There are 3 hidden groupings, and every row belongs to one group of each. Only the 2 weakest groupings, the ones that move the rows least, are given. In each grouping, the first row asked about is in group 0, and each new group gets the next number.
Each row in order, then its group in each grouping, the strongest grouping first:
tensor([ 1.23, -0.53, -1.37,  0.82, -0.14,  0.16,  0.48, -0.29, -0.19,  0.97, -0.87, -1.41,  0.93, -0.27,  0.07, -0.49, -0.12,  0.97,  1.79, -0.29, -3.18, -0.36, -0.70,  0.22]) 0 0
tensor([ 1.44, -1.40, -1.23, -0.01, -0.32, -0.80, -0.46, -0.62, -0.41,  0.57,  0.01, -2.56,  1.97, -0.45,  0.65,  0.44, -0.55,  1.05,  1.57,  0.37, -1.31,  1.78, -1.24,  0.86]) 0 1
tensor([ 1.04, -0.31, -2.16,  0.27,  0.13, -0.84,  0.50,  1.52, -0.63,  1.21, -1.90, -1.93,  1.27, -0.29, -0.58, -0.05,  0.35,  1.58,  1.13,  0.79, -2.78,  0.57, -1.16,  0.30]) 0 0
tensor([ 1.22, -2.15, -1.87,  0.03,  0.05,  0.21, -1.67, -0.73, -1.16,  0.84, -0.06, -1.33,  1.51, -0.80,  0.45,  1.30,  1.46,  1.40,  0.36, -0.18, -1.68,  0.43, -1.91,  0.72]) 0 1
tensor([-0.92,  1.09,  2.60, -1.58,  1.31,  0.41, -2.27,  0.96,  0.74, -0.29, -1.55,  0.14,  0.58,  0.07,  1.16,  1.80, -1.18,  0.50,  1.45, -0.48,  1.72,  2.30,  0.56, -1.08]) 0 1
tensor([-1.22,  1.06,  0.09, -0.83,  0.45,  1.77, -1.94,  0.21,  0.20, -1.11, -2.25,  0.54,  1.27,  0.41,  0.69,  0.14, -0.86, -0.44, -0.24,  0.52,  1.16,  1.39,  0.71,  0.17]) 0 1
tensor([-0.35,  1.61,  1.83,  0.27,  0.09, -0.93, -0.43,  1.56,  0.30, -0.77, -0.38,  2.60, -0.99,  1.23,  0.27, -1.19, -0.14, -0.01, -0.85,  0.20,  2.50,  0.15,  0.56, -1.27]) 1 0
tensor([ 0.63,  3.48,  0.79, -1.19, -0.37,  0.50, -2.55,  0.83,  1.38, -1.68, -1.19,  1.48,  0.91, -0.31, -0.53, -1.04, -1.01, -0.08, -0.28, -1.05, -0.93,  1.20,  1.22, -1.48]) 0 0
tensor([ 0.34, -0.20, -1.61, -0.14, -0.51, -0.13, -0.38, -0.91, -0.60, -0.24, -0.56, -2.32,  2.09, -1.73,  0.09,  0.13,  0.06, -0.12,  1.81, -0.13, -1.37,  1.71, -1.71,  0.88]) 0 1
tensor([-0.74,  1.93,  1.55,  0.49, -0.71,  0.03, -1.88,  1.38,  1.06, -1.17, -1.00,  0.08,  0.24,  0.59,  0.01,  0.12, -0.99, -0.04, -0.02,  0.27,  1.59,  1.42, -0.63, -1.51]) 0 0
tensor([ 0.72, -0.92, -0.59,  0.71, -0.54, -1.17,  0.31,  0.12, -1.04,  0.33, -0.31, -1.24,  1.43, -0.33, -0.17, -0.67,  0.70,  0.24,  1.70, -0.13, -2.84,  0.12, -0.75, -0.78]) 0 0
tensor([ 1.59, -1.24, -2.05,  0.58,  0.22, -2.14, -0.08,  0.16, -0.53,  0.62,  0.19, -2.26,  1.26, -1.15, -1.62,  1.05,  0.92, -0.77,  0.19,  0.33, -3.14,  0.31, -1.12, -0.63]) 0 0
tensor([ 1.91,  0.45, -2.06,  1.21,  0.41, -0.28,  0.56,  1.07, -1.37,  0.61, -0.69, -2.46,  1.34, -0.58, -1.68,  0.72, -0.46,  0.35,  1.39,  0.19, -2.06,  1.52,  0.03,  0.50]) 0 0
tensor([-1.40, -0.77,  1.12, -0.23,  0.74,  0.95, -1.08, -0.38,  1.90, -0.81,  1.30,  1.95, -1.14,  0.66, -0.59, -0.01, -1.08, -0.75, -1.68, -0.78,  3.11, -1.06, -0.09, -1.48]) 1 1
tensor([-1.52,  1.66,  2.23, -0.22,  0.84, -0.61, -0.37,  1.48, -0.61, -0.85,  0.36,  2.25, -1.07,  1.23,  1.04, -0.72, -1.00, -0.20, -0.97,  1.08,  2.20, -0.08,  1.64, -0.75]) 1 0
tensor([-0.22,  2.14,  1.47,  0.55, -1.07,  0.68, -0.05,  0.53,  0.69, -0.47,  0.21,  3.20, -1.06, -0.16,  0.49, -0.39, -0.45, -0.94, -1.89,  0.41,  3.07, -1.06,  0.26, -0.74]) 1 0
tensor([-1.16,  1.64, -0.17, -0.79,  0.99,  1.47, -0.91,  0.43,  0.48, -1.32, -0.57,  2.37, -1.13, -1.69,  1.38, -0.53,  0.79, -1.60, -0.03, -0.74,  2.27, -0.09, -0.10,  0.21]) 1 1
tensor([ 1.20, -0.20, -1.52,  1.33,  0.04, -0.81,  0.63, -0.97, -0.84,  1.16, -0.26, -2.09, -0.20,  0.03, -0.61,  0.01,  1.18,  1.47,  0.83,  0.45, -2.77,  0.17, -1.50, -0.98]) 0 0
tensor([ 0.65,  1.93,  1.98, -0.65,  0.32,  0.81, -1.27,  0.97,  1.02, -1.02, -0.55,  1.91,  0.29, -0.59,  1.22,  0.13, -1.42, -0.64,  0.09, -0.77,  0.63,  1.91, -0.77, -0.11]) 0 1
tensor([-1.37, -1.54, -0.37,  0.78,  0.73, -0.11,  1.61,  0.01,  0.83,  0.42,  1.40, -0.87,  0.38,  0.83, -0.05,  0.12,  0.55, -1.28,  0.61, -0.10, -0.44, -1.44, -0.61,  2.14]) 1 1
tensor([-1.00,  2.51,  0.62,  1.50,  0.14, -1.30,  0.48,  2.16, -0.49, -0.50,  1.05,  1.22, -0.90,  1.39,  0.07, -1.59,  0.12,  0.07, -0.50,  0.27,  2.38, -0.02,  2.00,  0.53]) 1 0
tensor([ 0.97, -1.31, -1.43,  0.11,  0.35, -0.99,  2.03, -1.02, -0.55,  0.67,  1.36, -0.61,  0.57,  0.81, -0.96, -0.56,  1.51, -0.05, -0.12, -0.61, -2.23, -1.43,  0.92,  1.20]) 1 0
tensor([-1.85,  0.79,  0.50, -1.09, -0.20,  0.34, -0.73, -1.15,  0.52, -0.88,  0.09,  1.69, -1.81,  0.07,  1.96,  0.65, -0.50, -0.83, -0.62,  0.74,  0.77, -0.22,  1.01, -0.64]) 1 1
tensor([-0.01, -2.14, -1.73,  0.81, -0.24,  1.88,  1.42, -2.27,  0.38,  1.04,  1.50, -0.47, -0.61, -0.52, -0.22,  1.48,  0.85,  0.27, -1.26,  0.38, -0.41, -1.42, -0.49,  0.96]) 1 1
tensor([-0.28,  1.73,  2.37, -0.42, -0.19,  0.57, -0.06,  0.76, -0.54,  0.00,  1.02,  1.78, -2.31,  1.37,  0.86, -0.40, -0.58, -0.59, -0.38,  0.74,  1.72, -0.21,  1.47, -0.81]) 1 0
tensor([ 0.05, -2.61, -0.77, -0.99,  0.36, -0.40, -0.22, -2.24, -1.15, -0.06,  1.02, -0.94, -0.28, -0.14,  0.24,  0.01,  1.85,  0.01, -0.51, -0.59, -1.29, -0.97, -1.17,  1.62]) 1 1
tensor([-0.51,  2.41,  1.53,  0.61, -1.41,  0.41, -2.20,  1.86,  1.63, -0.79, -1.14,  0.44,  1.15, -0.34, -0.54, -0.57, -1.06,  0.15,  0.87,  0.98,  0.91,  1.10,  0.97, -2.07]) 0 0
tensor([-0.12, -2.45, -1.65, -1.09,  0.46, -0.21,  1.55, -1.77, -0.85,  1.22, -0.12,  0.45, -0.78, -0.28, -0.75,  2.28,  0.69,  0.91, -0.33, -0.38,  0.49, -0.72,  0.80,  1.25]) 1 1
tensor([-0.04,  1.35,  2.09, -2.11, -0.44,  1.77, -1.48,  0.39,  0.43, -1.30, -2.26,  3.19,  1.22, -0.46, -0.79,  0.07, -1.39, -0.60,  0.95, -0.45,  1.46,  1.14, -0.01, -2.18]) 0 1
tensor([-0.72,  1.22,  1.09, -0.43, -0.76, -0.71, -1.85,  3.50,  0.40, -0.40, -0.81,  0.85,  0.72,  0.05,  1.02,  0.14, -1.47,  0.59,  0.16,  0.38,  0.08,  0.72,  0.73, -1.13]) 0 0
tensor([ 0.77, -2.39, -1.47, -1.30,  0.11, -0.02,  2.42, -2.03,  0.01,  0.25,  1.13, -0.80,  0.28, -1.45, -0.10,  0.96, -0.07,  1.76,  0.81, -0.90, -0.20, -1.12, -0.53,  1.03]) 1 1
tensor([ 1.10, -0.60, -1.12,  1.03, -0.05, -0.52,  0.77,  0.19, -1.59,  0.56,  0.54, -2.79,  1.92,  0.15,  0.19, -0.39,  0.44,  0.53, -0.27, -0.38, -1.35,  1.62, -0.65, -0.20]) 0 0
tensor([-0.43,  2.15,  2.50, -0.17, -1.12, -0.23, -0.61,  0.57,  0.26,  0.05,  0.08,  0.81, -0.56,  1.95,  0.16, -1.81, -1.48, -1.27, -0.96,  0.47,  1.18, -0.01,  2.30, -0.76]) 1 0
tensor([-0.06, -0.74, -1.61,  0.52,  1.35, -0.37,  2.71, -1.48, -0.38, -0.17,  1.50, -1.84, -2.32,  0.28, -0.48, -0.29,  2.01,  0.22, -1.66,  0.49, -0.95, -3.05, -0.23,  1.41]) 1 0
tensor([ 0.29, -0.75, -0.97, -0.01, -0.56, -0.26,  1.41, -0.98, -0.88,  1.00,  1.43, -0.70, -1.35, -0.84, -0.99, -0.95,  0.58, -0.17,  0.64,  0.57, -0.88, -1.97,  0.55,  0.74]) 1 0
tensor([-0.04,  1.34,  2.07, -0.13, -0.70,  0.73, -0.14,  1.04,  1.41, -0.06, -0.26,  1.26, -0.09,  1.60, -0.15, -1.26, -1.43, -1.19, -0.30, -0.38,  1.36, -0.34,  1.31, -0.34]) 1 0
tensor([-2.31,  0.90,  2.48,  0.08,  0.54,  0.25, -0.86, -0.19,  1.23, -0.80, -0.04,  1.13, -1.65,  0.87,  0.74,  0.65, -0.68,  0.19, -0.51,  0.82,  3.15, -0.04,  1.04, -0.68]) 1 1
tensor([-0.92,  0.99,  0.44, -0.77,  0.06,  0.61, -2.16,  1.37,  0.03, -1.29, -2.69,  1.81,  0.26,  0.23,  1.59,  0.64, -1.00, -0.69, -0.28, -0.49,  1.32,  1.79,  0.09, -1.94]) 0 1
tensor([ 0.29, -2.61, -0.44, -0.45, -0.05, -0.85,  2.42, -0.99,  0.21,  0.56,  1.38,  0.36, -0.35,  0.27, -0.96,  0.89,  0.64, -0.07,  0.12,  0.28, -0.33, -1.07, -1.69,  1.87]) 1 1
tensor([ 0.59, -1.06, -1.46,  1.17, -0.48, -0.80,  2.09, -0.45,  0.80, -0.28,  2.29, -0.91, -0.81, -0.82, -1.57, -0.60,  0.89, -1.05, -0.04,  0.35, -1.97,  0.15, -0.38,  1.53]) 1 0
tensor([ 1.44, -0.45, -1.91,  0.84,  0.13, -0.35,  0.46,  0.00, -1.14,  0.21,  0.19, -2.34,  0.84, -0.33, -1.21, -0.44,  0.43,  0.50,  0.24, -1.38, -2.22, -0.49, -0.50,  0.37]) 0 0
tensor([-0.08, -0.76, -1.86, -1.17,  0.52,  0.47,  0.42, -1.54, -1.10,  0.44, -0.36, -1.63,  0.99, -1.18,  0.75,  1.51,  0.93,  1.12, -0.27,  0.18, -1.19,  0.18, -2.04,  0.34]) 0 1
tensor([-0.18,  1.63,  1.34,  0.53,  0.14, -0.55, -0.28,  1.61,  1.12,  0.34,  0.37,  1.56, -0.23,  1.07, -0.11, -1.40, -0.33, -1.19, -0.37,  0.01,  2.79, -0.73,  1.11, -1.32]) 1 0
tensor([-0.94,  0.22,  2.10, -1.40, -1.07,  0.71, -0.20, -1.40,  0.72, -0.66,  0.04,  1.98, -1.48, -0.33,  0.34, -0.35, -0.44, -0.22,  0.08, -0.92,  2.34,  0.29,  0.48, -0.53]) 1 1
tensor([ 2.06, -0.52, -0.84,  2.29, -1.58, -1.15,  0.68,  0.01, -0.83,  1.74,  0.20, -2.20,  1.62, -0.78, -2.17, -0.44, -0.05,  1.69,  1.79, -0.42, -2.10,  0.51, -0.55, -0.91]) 0 0
tensor([-0.43, -3.96, -0.60, -0.18,  0.04,  0.71,  1.94, -1.85, -0.99,  1.53,  0.01, -1.62, -1.12, -1.44, -0.26,  0.25,  0.75, -0.33, -0.65,  0.35, -1.66, -0.57, -0.06,  2.92]) 1 1
tensor([-1.27,  1.08,  1.39, -1.63,  0.32,  2.36, -2.44,  0.15,  0.99, -0.53, -1.64,  0.20,  0.85,  0.11,  3.20,  0.09, -0.58,  0.13, -0.81,  0.09,  0.20, -0.03,  0.36, -1.02]) 0 1
tensor([ 0.46, -3.08, -0.36, -0.53,  0.27, -0.25,  1.02, -1.15, -0.64,  0.71, -0.19, -0.33, -0.36,  0.14, -0.81,  1.21,  1.91, -0.23, -0.30, -0.63, -0.04, -1.16, -0.67,  2.54]) 1 1
tensor([ 0.47, -1.30, -0.62,  0.95,  0.10, -1.19,  0.60,  0.06, -0.26,  0.85,  2.73, -0.96, -1.52,  0.64, -1.07, -0.11,  0.25,  0.11, -0.60, -0.23, -0.21, -0.58, -0.24,  1.38]) 1 0
tensor([-0.78,  2.66,  1.45,  1.05,  0.35,  0.15,  0.17,  0.85,  0.31, -0.30,  0.28,  2.68, -1.03,  1.81,  1.17, -0.86, -0.57, -1.18, -1.35,  0.98,  2.30, -0.20,  2.39, -1.45]) 1 0
tensor([ 0.42, -1.94, -1.81,  0.97,  0.98, -0.01,  1.90, -1.33, -0.28, -0.17, -0.06, -1.33, -0.77, -0.57, -0.83,  0.32,  1.02,  0.75, -0.56, -0.29, -1.17, -2.08, -1.02,  1.09]) 1 1
